30  27  -4  -15  -16
7  -17  32  -19  -24
|
30  27  -4  -15  -16

-7  5  8  -5
5  -5  -8  24
-3  2  8  4
-7  5  -1  -33
-6  5  5  -10
2  -1  3  15
3  -3  -6  23
1  2  0  -19
-5  5  4  -11
-1  4  2  -14
-5  4  -1  -31
|
-7  5  8  -5
-3  2  8  4
-6  5  5  -10
3  -3  -6  23
-5  5  4  -11
-5  4  -1  -31

13  -12  -14
-22  13  25
33  -21  -37
-31  21  36
|
13  -12  -14
33  -21  -37

6  -10  -14  -5  -1
7  14  -6  -5  -11
16  -6  4  36  22
9  -3  7  -12  2
|
6  -10  -14  -5  -1
16  -6  4  36  22

33  0  1  -38  2  -8  33  11  -5  -3  -7  0  16  -1  6  0
-37  -12  0  -13  -4  -40  -7  42  -13  -21  3  1  6  -1  -1  -1
40  12  -1  16  11  39  7  -28  16  20  -4  -1  -8  0  2  1
-36  1  -1  32  -3  7  -24  -8  9  4  0  1  -19  1  -6  -1
|
33  0  1  -38  2  -8  33  11  -5  -3  -7  0  16  -1  6  0
40  12  -1  16  11  39  7  -28  16  20  -4  -1  -8  0  2  1

5  1  -22  11  13  8  -14
9  -5  -11  6  22  0  -23
-5  4  -22  37  11  5  -23
31  4  -15  4  12  -5  -29
2  1  -33  -14  8  21  5
12  -14  9  0  16  25  -12
5  3  -27  1  10  13  -7
0  -7  -42  -2  10  20  12
-2  3  -25  21  10  10  -14
|
5  1  -22  11  13  8  -14
-5  4  -22  37  11  5  -23
2  1  -33  -14  8  21  5
5  3  -27  1  10  13  -7
-2  3  -25  21  10  10  -14
---
9  3  11  -3  12  -8  0  6  -2  -1  1  5  -2  -5  -8  0
1  12  -6  8  -15  4  -2  -2  11  1  6  -21  3  8  -2  11
-4  -10  12  -11  10  -5  4  7  -13  -1  -6  15  -10  -9  6  -11
-4  26  -6  16  -32  7  0  13  22  3  11  -41  -8  16  1  26
2  -7  20  -11  16  -10  3  15  -11  -1  -4  13  -12  -10  -1  -9
19  17  2  10  8  -5  -4  2  14  0  9  -16  7  3  -17  17
|
-8  0  9  3  11  -3  12  -8  0  6  -2  -1  1  5  -2  -5
-2  11  1  12  -6  8  -15  4  -2  -2  11  1  6  -21  3  8
6  -11  -4  -10  12  -11  10  -5  4  7  -13  -1  -6  15  -10  -9
1  26  -4  26  -6  16  -32  7  0  13  22  3  11  -41  -8  16
-1  -9  2  -7  20  -11  16  -10  3  15  -11  -1  -4  13  -12  -10
-17  17  19  17  2  10  8  -5  -4  2  14  0  9  -16  7  3

19  -6  -15  24  -26
-31  18  19  -29  2
29  -22  -23  30  6
17  -21  -22  17  12
11  -21  -19  6  24
-32  13  17  -26  4
-5  -25  -21  -4  39
-9  18  9  -11  -12
43  -18  -21  36  -10
|
24  -26  19  -6  -15
-29  2  -31  18  19
30  6  29  -22  -23
17  12  17  -21  -22
6  24  11  -21  -19
-26  4  -32  13  17
-4  39  -5  -25  -21
-11  -12  -9  18  9
36  -10  43  -18  -21

18  35  1  -25  -23  5  2  14  41  7
-4  -3  -1  10  10  8  -2  5  -2  8
-3  -10  15  18  17  -5  14  -10  -13  -7
27  34  30  -20  -19  -17  30  -8  35  -17
-12  -9  -18  14  13  20  -18  15  -5  21
-5  -6  3  14  14  4  2  0  -6  4
-3  1  -6  6  6  11  -6  9  3  11
|
41  7  18  35  1  -25  -23  5  2  14
-2  8  -4  -3  -1  10  10  8  -2  5
-13  -7  -3  -10  15  18  17  -5  14  -10
35  -17  27  34  30  -20  -19  -17  30  -8
-5  21  -12  -9  -18  14  13  20  -18  15
-6  4  -5  -6  3  14  14  4  2  0
3  11  -3  1  -6  6  6  11  -6  9

32  -31  -15  18  2
-22  18  7  -20  11
-2  4  -14  -17  32
-27  29  17  -24  -3
-7  9  17  -8  -22
21  -19  1  19  -22
-25  24  15  -23  3
-9  9  17  -11  -24
-29  28  15  -23  -10
-16  14  7  -19  16
-5  7  17  -8  -23
|
18  2  32  -31  -15
-20  11  -22  18  7
-17  32  -2  4  -14
-24  -3  -27  29  17
-8  -22  -7  9  17
19  -22  21  -19  1
-23  3  -25  24  15
-11  -24  -9  9  17
-23  -10  -29  28  15
-19  16  -16  14  7
-8  -23  -5  7  17

33  8  -22  -21  -1  9  7  37  1  -10  -7  2
29  12  -18  -18  -4  13  3  33  -3  -10  -3  -2
15  -17  -9  -8  19  -16  21  21  21  2  -16  22
16  -6  -8  -8  10  -5  13  21  11  -1  -9  12
|
-7  2  33  8  -22  -21  -1  9  7  37  1  -10
-3  -2  29  12  -18  -18  -4  13  3  33  -3  -10
-16  22  15  -17  -9  -8  19  -16  21  21  21  2
-9  12  16  -6  -8  -8  10  -5  13  21  11  -1

35  43  41  -17  31  -30
11  43  41  1  8  -12
1  -31  -29  7  3  19
41  43  41  -22  37  -34
-33  -13  -13  35  -32  38
-3  -8  -7  12  -3  15
|
31  -30  35  43  41  -17
8  -12  11  43  41  1
3  19  1  -31  -29  7
37  -34  41  43  41  -22
-32  38  -33  -13  -13  35
-3  15  -3  -8  -7  12

-35  18  -41  -37  37  1  -35  26  -29  -19  -21  -11
0  -8  41  -33  30  -23  15  -22  -41  19  29  1
-13  14  -11  -30  32  38  4  27  -6  39  40  30
-41  40  -9  -33  34  -39  12  -21  11  -18  -18  -21
15  -35  -9  37  -1  -23  -41  28  2  -31  -3  -19
10  -16  28  -17  35  18  24  -34  -27  6  21  2
|
-21  -11  -35  18  -41  -37  37  1  -35  26  -29  -19
29  1  0  -8  41  -33  30  -23  15  -22  -41  19
40  30  -13  14  -11  -30  32  38  4  27  -6  39
-18  -21  -41  40  -9  -33  34  -39  12  -21  11  -18
-3  -19  15  -35  -9  37  -1  -23  -41  28  2  -31
21  2  10  -16  28  -17  35  18  24  -34  -27  6

4  -16  -11  -8  1
-2  -13  13  -3  6
1  9  -38  0  5
-6  9  -4  -5  -1
0  -20  10  -15  2
-8  3  5  -17  -1
-8  2  15  -19  0
2  5  0  2  -4
|
-8  1  4  -16  -11
-3  6  -2  -13  13
0  5  1  9  -38
-5  -1  -6  9  -4
-15  2  0  -20  10
-17  -1  -8  3  5
-19  0  -8  2  15
2  -4  2  5  0

12  -8  -2  -14  34  -9  -5  -16  7  11  -3  14  -26  19  44  -19
4  6  -6  9  -30  11  16  10  23  -1  4  -9  22  -31  -21  -2
4  3  9  14  -40  16  26  7  35  5  9  -25  15  -37  -26  -18
|
44  -19  12  -8  -2  -14  34  -9  -5  -16  7  11  -3  14  -26  19
-21  -2  4  6  -6  9  -30  11  16  10  23  -1  4  -9  22  -31
-26  -18  4  3  9  14  -40  16  26  7  35  5  9  -25  15  -37
---
-11  -6
-5  -43
11  12
10  3
-7  13
|
-11  -6
-5  -43

-27  26  -12  -17  23
28  -41  22  23  -26
-12  -8  21  11  -8
12  -29  23  15  -32
25  -27  0  10  -26
|
-27  26
28  -41

14  1  4  9  11
0  0  -34  0  -11
-3  13  2  14  5
|
14  1
0  0

-12  6  0
31  -16  -1
-20  9  -1
-24  8  -5
|
-12  6
31  -16

24  -5  -6  14  20
-26  9  25  -1  -24
24  -36  5  39  24
|
24  -5
-26  9

-33  -26  31  6  23
13  15  -31  -9  -14
26  16  -24  -4  -29
|
-33  -26
13  15

20  -2  13  24  -4
-32  12  -19  -39  17
-14  -2  -11  -7  -1
|
20  -2
-32  12

7  -33  44
-25  15  -28
|
7  -33
-25  15

1  18  -18  -31  -3
30  -26  25  -3  -31
|
1  18
30  -26
